The rows of Y fall into 3 groups, and each row is roughly a mix of its group's hidden directions; some rows fit no group.
Y:
[[-17  12  -4   1 -29  15   4  27  -5  18  14]
 [-12  16   5  25  -5 -23  29   0  12 -10 -12]
 [ 22 -21 -19  28  13   8  18   0  -8   9   8]
 [ 14   9 -36 -14  -6  -3   8 -22 -20   6  -4]
 [  9  15  12   9 -12  -6 -11  10  38  -2 -22]
 [ 10   2  24  27  22  20  13   3 -14   1 -14]
 [ 11  -2 -16  14 -26  19  20 -26   6  -9   0]
 [ 26  -2 -12  10  23  20 -10  -9   9 -20  18]
 [-14 -26   2 -36 -11   3  -2  19  -8  10  -5]
 [  0  23  -6  -1  23   2   0  39  14  -3  -4]
 [ -2  -7 -19  13 -11  32  30 -12  -3  -2  -6]
 [ -2  38   4  -6  -1 -10  17  -2   2   4 -31]
 [ -2 -29  24  -4  -9 -33   3  -5   3  -2 -13]
 [  7  14   6 -11 -12   4  18  30  29   7  14]
 [ -3   5   0   0   3  -5 -37  28  -5  11 -22]
 [  1  10  -7   0 -12  25 -26  31 -15  -5  -7]
 [ -6  28 -10  -5  13 -36  11  -3 -15  10  -2]
 [ 13   1  10  26 -12  -7   3 -18  30 -20 -10]
 [  1 -17 -15 -14  10  -8  12  22 -16 -25  21]
 [ 17 -23  -7 -11 -19  17 -18  19  14   9  16]
 [-15  15  30  -2  10  17  -8  -5  -7  -9 -30]
 [ 27 -12  37   3  -3   0  -9  14  -2 -19   0]
 [ 12 -22  16   7  26 -21  19  -2 -20   8  -4]
 [-14   8  35 -24  -1  11  -9  11  12  12 -14]
 [ 17   0  -2  24 -16 -30 -16  -6  21  -7  -4]
 [ -4 -12  28 -22 -18  -2 -25 -15  -1  15   1]
 [  4 -12 -11  -2 -10 -19  -4 -15 -20  12  36]
 [  9  -1 -12 -11 -26   4 -24  14 -30   5   9]
 [ -1  -6 -22  22   2  23  -1  14   6   2  33]
 [-12  22   2  19 -10 -27  16  27   7  -4  -3]
 [  2  11  -3  -6 -21   8   2  27  14   9  34]
 [-11  -1   8 -10  40  22  17  -8   2  -1  10]
 [-10 -30 -14  -8  17   2   2  -4 -33  -3  12]
 [-20   0  36  -2   8  25  14  10  11  -4  -7]
 [-18  10  -9  30  18 -11   9  21   7 -13  14]
 [ 22   6 -31  -4   3 -24  -2   3  11  17  19]
 [  6  -2  -3  -1  15  46 -14   8  -8  -8  -6]
 [-11  -7   1  11   9  15 -32  -4 -34  -7   0]
 [  9 -15  30   3   7 -13 -17  -2  18 -25 -14]
 [ 12 -22  18 -12  -1   9 -26   5  17 -16 -21]
 [-20   9   9   3 -19  12  20   3  28  -4  23]
 [ 17  27  17   0  -2 -12 -27   4   0 -20  15]
 [ -8 -22  -4 -20  18  15  -8  28 -22   1  -3]
 [  5  -8  28  15   2  -6 -21  -5  27 -16  17]
 [-14 -21  -8  -3   7  -6  -8  30 -28  15   6]
 [ -6 -15 -19  -7  15  17  19  -2  12   0  34]
 [-10   4 -22  30  -3 -15   5  26  -1 -14  14]
 [ -4 -26  -3 -27   0  21   7   4  25  -9  14]
 [ -8 -18  17  28  -5   9  -9  -1  22   8  25]
 [  5  19   8   5 -18   6 -16 -15  28  12  25]
 [ -3  -7   4   1 -31  18  11 -34   1  11  -7]
 [ 11  12   8 -10  -7  24   9 -13  23  23  22]
 [ 15  -3  -9 -32   8 -25  14  12  18   7  -9]
 [  0 -20  -5 -10  43   3   0 -15  15  -4  -4]
 [ 21 -13  17  25  20  11  -1 -10 -13 -17 -16]
 [  1  -5  28  12 -27  22  -2   8  12 -18 -12]
 [-12 -25  23  -5   6   2   7 -23 -25  -7  15]
 [-18 -19  19  16  26  -3  -5   1   4 -20 -21]
 [ -3   5  26  11 -10 -28 -24   8  19   9   9]
 [  4 -11  17  -4  14   6  11 -34  -7 -26  12]
 [ 15   4   2 -27  16 -19   3  -4  34   7  -2]
 [  8 -16 -15 -17  34  16 -15 -18   5   7   2]
 [-10  -6  -2  29  13  11 -10 -32   1   9  19]
 [ 10 -22 -19  -4 -12  24  10  23   9  21   0]
 [  9  11 -10  -4 -19  22  12 -10 -10 -18 -31]
 [-10   2  -4  21  -3 -30 -17   1 -11   1 -31]
 [ 30   1 -13  14  12 -13  10  16  -6  24  16]
 [-15   6  -9  -9 -12  13 -22  16 -29  -6  22]
 [-14 -10  18  28   0  -1 -19  -8   0  -6 -31]
 [-18  10   2  28  -1 -29  14  -6 -15 -14 -12]
 [  9  26 -16   8  13  -8  13  12   2  33  12]
 [-14  28   0  18   5 -20  23   0  -7  11  21]
 [ -1  18   2  -5  -3  33  -4   0  36  -8  -4]
 [ 32 -12   7   5 -19 -17 -17   9   5 -19  14]
 [-19 -14   2 -28   5 -13   4  29  -6  16 -12]
 [ -1   6  -3  -5   9 -42 -12   4 -22   9  12]
 [-23 -19  12 -10  -4   6  -5   6 -27  22  19]
 [-15 -11  37  -3   6  18  -9  20  16  -2  -3]
 [ -8  19   4  12  -4  11  15  32  11  -7  26]
 [-25   3  -3  12 -27  31  -2  11 -14   1  -6]
 [-29  14  11  -2  -9 -10  16 -12  18 -10  25]
 [ -1   2  20  13  -8  25 -21  -1 -16 -27 -11]
 [ -5   3 -27  15 -17  12 -11  -6  33  11   8]
 [-11  24   6  35  12   2   8 -17 -17  -1 -11]
 [  0  16  -3  -8  -5  22 -24  34 -13  -2 -10]
 [  8  -2 -16 -18  -5 -18  -6  31  -6  -9 -27]
 [ 25   1 -14   0   7  11  21  16  29 -10 -15]
 [ 12  -8 -21 -10  23 -19 -20  18 -18  -8  10]
 [-15  33   2 -12  -6 -24  -9 -15  19  -8   7]
 [-27  -2   6   4  14  10  17  23 -21  12  19]
 [ -2  12 -34  -1   8  20  27   9 -14   4  -4]
 [ -9  -2 -16  18  10  18  31   2   1  28  -4]
 [-16  27 -15 -22  -3   1 -17   5   2  -1  28]
 [ -5 -10 -14   4 -18  22   5  27 -15  13  24]
 [  6  16 -20 -14  -8 -32  -5  -5 -20  19  -7]
 [ 15  -6 -32 -10  25   3 -12   0 -13   2  22]
 [  8   2   7  17 -26   8   5 -31  25  -4  -3]
 [ 12  -4  13 -18 -22  20  26 -17   5  -2  18]
 [-15   0  24  -7  -7 -20 -16  -8 -11  21  26]
 [-14  14  -4 -22  -3   2 -12  21 -11  34   7]
 [ 12   5 -30 -21   1  -1  14  21  -7  -7  25]
 [-14  33  19   9  -3  -3 -11   2 -16   7 -26]
 [  9   1   0   1 -42   7 -15  25  -6   2  -6]
 [ -2  26  -4  21 -23  26   0  21   8  -3  -3]
 [ -1  22   1 -20  -4  30  20 -24   5   4  -5]
 [ 22  -3 -27 -11 -23 -16   9 -19   5  15   1]
 [  5  -8  36 -21   1   4   4   5  26  -8 -15]
 [ -1  24  13   4 -26   3  22 -26 -11   6   8]
 [  7   4 -15  33  10  -3  10  23  18 -18  -4]
 [-12 -19  24  -1 -36 -10   1  10  -7  -6 -12]]
One row of each group comes first, with its name. Which group is each row after those in?
[ -3  -4   0   3  18 -15  -2   3  18  -6 -43] => S
[-18   7   6  14  21 -24  16  25 -17   0   6] => Z
[ 29 -26 -20  13  -6 -24  -4  -3  -8  -2   4] => D

[ 28   6   9  -2  -6 -25 -22  14 -10  -9  20] => D
[ -4  16  16 -17  37 -12   8   5 -11 -16   5] => Z
[  3  -3  -4 -22  36  25  -5  -2   1 -11 -17] => S
[ 14   4 -18 -14 -12 -19   0  24   5  31   8] => D
[ 10  13 -20 -15   0  12  25 -27 -10  -7 -18] => Z
[-10  -5   3 -14   2  -8  24  -6 -29   2 -32] => Z
[  5   0 -33 -12   1   4  -9  -3 -22  15  28] => Z
[  7  37 -10 -10 -25  -6  12  16  -9   8  -3] => S
[ -4  30  -6  12 -19   9 -14  -8 -32   8   0] => S
[  2   2 -30   4  -6 -21  -1  35  -7  -7  11] => S
[ -4 -16   6 -37 -12 -12  -6  15   2  15 -20] => D
